Each row has a name. Each piece below is followed by the name of the row it came from, unless a question asks for something else. Each question is about the rows just above it. Places in a row count from 0.

q365: [138 142 126  82 118 205 103 174]
q883: [143 172 130  73 126 212 114 113]
q130: [127 168 119 112 136 158 138 150]
q54: [140 168 119 102 111 179 108 115]
q426: [132 138 140  84 116 141 125 140]
q44: [128 151 122  89 121 195 138 124]
[127 168 119 112 136 158 138 150] is in which row?	q130
Which row holds [116  84 140] read backwards?	q426
Which row holds this, read backwards? [103 205 118  82 126 142 138]	q365
[127] is at row and place	q130, 0
[82] is at row and place	q365, 3
[112 119 168] is which row, read backwards?	q130
Row and place of [128] in the named rows:	q44, 0

q26: [122 124 148 147 146 133  39 109 145 159 133  87 143]
q426: [ 99 153 139  52  78 121  97 133  70 161 157  87 128]
q847: [139 153  99 191 198 155 154 144  83 132 140  93 158]
The row with [ 99 153 139  52  78 121  97 133  70 161 157  87 128] is	q426
[161] is at row and place	q426, 9
Where in the named rows is [191]?	q847, 3
Which row holds this, read backwards? [ 93 140 132  83 144 154 155 198 191  99]	q847
Where in the named rows is [158]?	q847, 12
[ 87 133 159 145 109] is which row, read backwards?	q26

q365: [131 140 142 157 134 123 117 117 136 131 100]
q44: [171 123 220  96 112  90 107 162  98 220  95]
q305: [ 84 121  82 175 168 166 144  81 126  73 116]
q919: [124 133 134 123 128  90  82 131 136 116 130]
q831: [130 153 143 202 195 144 140 154 132 147 130]
q54: [147  70 150 175 169  85 121 142 116 161 118]
q426: [ 84 121  82 175 168 166 144  81 126  73  91]
[132] is at row and place	q831, 8
Which row holds [107  90] read backwards?	q44
Row and place of [169] in the named rows:	q54, 4
Which row holds this, read backwards? [ 96 220]	q44

q398: [164 153 122 113 108 162 131 105 159 103  88  59 111 107 153 131 113 152
 134 134 141 115 124 132 192 169 132  92 171  69 142 137 110 122 116 195
 140 102  89 127 140 129 114 134 112 154 114 140 127 143  70 137 153 178
 186 118 130]
q305: [103  96 104 137 114 141 115 125 108  93 160 151 154 119 134 132 127 123
 136 117  91 116 146 113  90 122 112 149 113 109 127 106 159 130 135 118
 148 140 127  89 102 114 108 112 114 154 129 134 108 138 131 107 128 134
 103 116 115]
q44: [129 135 145 126 115 126 137 145 119 138 111 126 115 111 119 105 123 130
 148 127 158 138 142 140 156 118 132 139 118 130 112 134 115 116 144 129
 119 117 129 123 149 114 137 144 142 135 144 130 126 126 117 123 127 126
 143 159 138]
Which row holds [158 127 148] read backwards?	q44
Where do [164 153 122 113 108 162 131 105 159 103  88  59 111 107 153 131 113 152
 134 134 141 115 124 132 192 169 132  92 171  69 142 137 110 122 116 195
 140 102  89 127 140 129 114 134 112 154 114 140 127 143  70 137 153 178
 186 118 130] appear?	q398
Which row holds [126 127 123 117 126 126] read backwards?	q44
find: [129 135 145 126 115 126 137 145 119 138 111 126 115 111 119 105 123 130
 148 127 158 138 142 140 156 118 132 139 118 130 112 134 115 116 144 129
 119 117 129 123 149 114 137 144 142 135 144 130 126 126 117 123 127 126
 143 159 138]	q44
Which row holds this, read backwards? [134 129 154 114 112 108 114 102  89 127 140]	q305
Which row holds this, read backwards? [159 143]	q44

q54: [131 144 114 185 157 122 148 142 132 159 104 119  87 137 125 147 156 132
 144  69 137 123 161  82 159 114 140 170]
q305: [121 129 157 112  89 101 130 165 129 134 134 132 132 143 102 159 100 104
  99 157 110 107 143 136 124 159 122 108]
q426: [142 138 109 131 126 111 119 126 124 137 128 125 141 115 114 139 170 171
 130 120 168 119 122 107 151 140 105 158]
q398: [107 144  85 150 142 147 166  47 157  94 161 131 126 124 117 111 147 117
 112 169 134  93 109 133 105  88 106 118]
[158] is at row and place	q426, 27
Which row holds this, read backwards? [143 107]	q305
Where in the named rows is [151]?	q426, 24
[148] is at row and place	q54, 6

